In the data rows, the value 128 means zero.
Here are some points:
[149 139 100 124 106 110 169 136 124 121 137  79]
[133  95 149 140 184  87 126 136 166 121 140 132]
[181 158 164  88 103 143  97 101  67 134 116 119]
[150 129 138 122 127 124 108  95  96 125 141 130]
[117  41  97 187 168  67 172 140 144  96 165 110]
[124 190 171  49  91 163 125 113 127 177 110 129]
[134  74 115 204 138 122 151 143 119  85 189  78]
[ 99 132  96  98 114  93 170 128 148 138 120 174]
[113  96 127 156  85  92 141 133 119 101 167  94]
[132 157 100  89 105 149 129 138 129 149 119 118]
[123 166 122 130 122 123 143 127 141 148 122  97]
[102  79  55 211 147  90 124 166 166  88 104 118]
[142 109 137 135 140 139 158 137 136 121 149  66]
[160 127 148 128 150 136 113 124 103 173 143  89]
[130  74 108 182 158 109 155 149 149  63 140 152]
[112 180 176 105 119 151 133 112 158 118 103 156]
[128  79  93 136 162 132 137 154 136  78  94 158]
[112 150 112  72 139 136 123 134 141 203 127 108]
[107  61 129 192 155  12 157 127 183  89 164 115]
[171  92 139 137 160 136 133 110  96  89 142 111]
[ 77 148 106  97 138 167 157 123 170 130  95 168]
[116  48  57 214 164  29 154 142 152  93 166 150]
[ 93  59  43 190 149  50 169 170 163  88 129 158]
[185  88 154 140 138  76 123 128  92 125 155  57]
[ 87 127 126  92 148 147 143 137 158 158  98 151]
[142 135 153 119 124 134 127 124 119 130 101  91]
[142 182 156  21  83 199  85 111  73 179  88 145]
[112  97  73 169 135  87 164 125 139 106 161 135]
Then 10 other points, each followed by its number:
[ 59  68  81 151 130  66 157 173 169 125 141 141] 0
[166 164 155  95  95 151  80 111  75 174 165 113] 1
[142 124 113 162 136 117 127 125 131 104 152 133] 2
[158 103 152 146 144 117 142 118 109  97 140 100] 3
[133 181 177  80 122 173  94 118 130 180 117 126] 4
[134 144 171 120 108 139 105  98  90 175 158  92] 5
[ 97 149 119  74 102 133 140 125 140 126  79 176] 6
[ 58 154 143  57  98 159 100 106 160 139  58 203] 7
[171 142 105 121 164 121 148  98 107 141 154 118] 8
[ 48  94  62 113  99  89 163 149 167 108  92 202] 9
Which two of these numbered points are nearest to each point below, ignoring the 2 directions in which the first points spread most? Their numbers follow each, nearest first.
[ 89 156 134  91 161 176 126 112 162 129  77 187] > 3 4
[123 108 131 154  89  93 130 128 115 107 162  93] > 9 6
[176 118 127 156 111 102 101 123  83 142 198  89] > 1 2
[101 139 113 185 130 117 137 116 161 105 146 168] > 2 4
[153  56 116 140 200 120 151 173 156  76 145 134] > 3 4
[121 133 100 176 138 162 152 130 143 116 157 139] > 2 3
[131 105 116 143 122  69 116 148 133 108 107 127] > 6 9
[192  82  84 211 163  82 192 136 104  82 180  51] > 8 3
[170 135 180 135 116 125  99  93  73 177 175  64] > 5 4
[124  79  89 154 171 116 164 157 159  83 131 163] > 3 2
[115 124 101 102 124 134 122 129 125 155 145 166] > 1 2
[133 111  88 128 185 125 152 144 156 135 142 125] > 8 4
[ 65 130  81  85 117 123 160 145 195 101  74 194] > 6 3
[133 104 105 168 122  83 152 141 130  97 140 108] > 6 2
[ 71  97  91 115 136  82 183 162 190  80 106 182] > 6 3
[149 184 109  69 124 176 121 131 133 129 106 202] > 2 3
[ 98  84 106 145 129  82 131 161 133 146 153 117] > 0 5
[ 95 167 166  71  97 170 119 105 124 176 103 162] > 5 4
[162 132 125 137 117 144  92 131 101 154 167 105] > 1 2
[162 159 135 118 111 141  92  95  72 170 147 102] > 1 2
[135 109 127 132 131 133 158 121 112 114 149  97] > 3 2
[149 136 154 126 143 128 118 132 135 154 143 105] > 4 2
[133 121  91 123 126  79 178 119 120 132 166 119] > 8 6
[210 135 154  84 134 137 111 106  55 166 134  72] > 8 3
[ 66 100 105 129 153 111 160 125 161 148 125 135] > 5 0
[164 183 192  43 133 173  60  96 102 199  92 107] > 4 3
[105 164 123  45 132 162 162 147 167 142  79 162] > 3 6
[105 105  75 158 155 127 152 133 151 106 140 166] > 2 3
[140 142 172 152 104 102  92 103  95 153 127  94] > 5 4
Here are 10 other points, each followed by its number:
[ 85 125 129 146 122 160  97 122 139 130 145 170] 0
[111 111  69 126 133  93 190 152 176  65 128 166] 1
[113 149 134 103  92 183  99 131 110 147 129 126] 2
[129 141 113 126 151 122 123 143 143 163 152 113] 3
[ 91  80  98 163 124  92 117 147 137 106 121 168] 4
[148 163 145 127 101 158 140 132 116 110 130 133] 5
[142  88 115 199 138 107 129 132 116  88 142  95] 6
[153  85 103 158 139  70 161 125 115  73 146 137] 7
[127  93 139 171 147  86 148 121 137 124 142  79] 8
[121 151 126 105 118 117 161 132 148 111 112 132] 9
The same question for these:
[140 127 184 108  85 172  52 116  69 132 107 121] > 4 0
[121 146 101  84 145 117 134 138 149 188 139 108] > 3 8
[135 219 165  33 118 202  64 113 103 230 101 128] > 3 8
[  9 112  98 116 113 160 134 131 188 105 110 245] > 0 2
[157 138 152 154 110 159  68  97  98 114 144 144] > 0 4
[ 91  77  98 103 139 104 188 160 171  86 139 179] > 1 7
[199 160 154 138 150 136  83 122  85 191 177  52] > 3 8
[ 76  99 105 139 125  90 187 118 163  90 126 132] > 9 8
[ 84 134 116  84 110 106 112 147 159 125  64 179] > 4 7
[104 113  99 170 145  89 153 152 200  77 127 146] > 9 5
[ 91 112 115 170 120 149 170 149 166  76 171 178] > 5 2
[ 99 152 162  61 120 142  94 108 129 174 100 181] > 4 0
[148 175 180  92 110 187  86 103  93 156  93 111] > 6 4
[118  87  81 176 145  83 190 159 166  63 169 150] > 1 5
[165 151 145 103  86 131  78 112  68 170 124 109] > 4 6
[ 94 181 190  59 119 178 116  85 117 188  96 140] > 8 6
[109 137  86 163 152 114 154 150 191  77 115 173] > 5 6
[ 66 133  84 110 100 174  93 146 134 166 104 166] > 2 4
[103  98 101 149 116  73 131 134 137 115 141 148] > 4 7
[ 85 109  46 116 123 100 180 155 173 103 118 155] > 1 9
[174 139 178 155 133 155  66  97  70 157 158  99] > 0 6
[ 84 103  60 118 143 127 186 150 175 113 114 188] > 1 7
[ 81 233 162   0 102 225  27 109 119 253   8 199] > 4 6
[136 114 103 157 116 150  78 136  88 162 144  97] > 2 6
[ 47 115 126 161 125 109 168 140 189 137 123 119] > 8 9
[137 186 169 138 108 160  81  87 112 158 133 143] > 0 6
[ 89 114 142 123 132 122 147 122 151 127  99 127] > 8 9
[149 187 126  66 116 168  97 126 122 172 119 119] > 3 6
[102 110 141 141 120 104 128 115 136 120 133 162] > 4 0
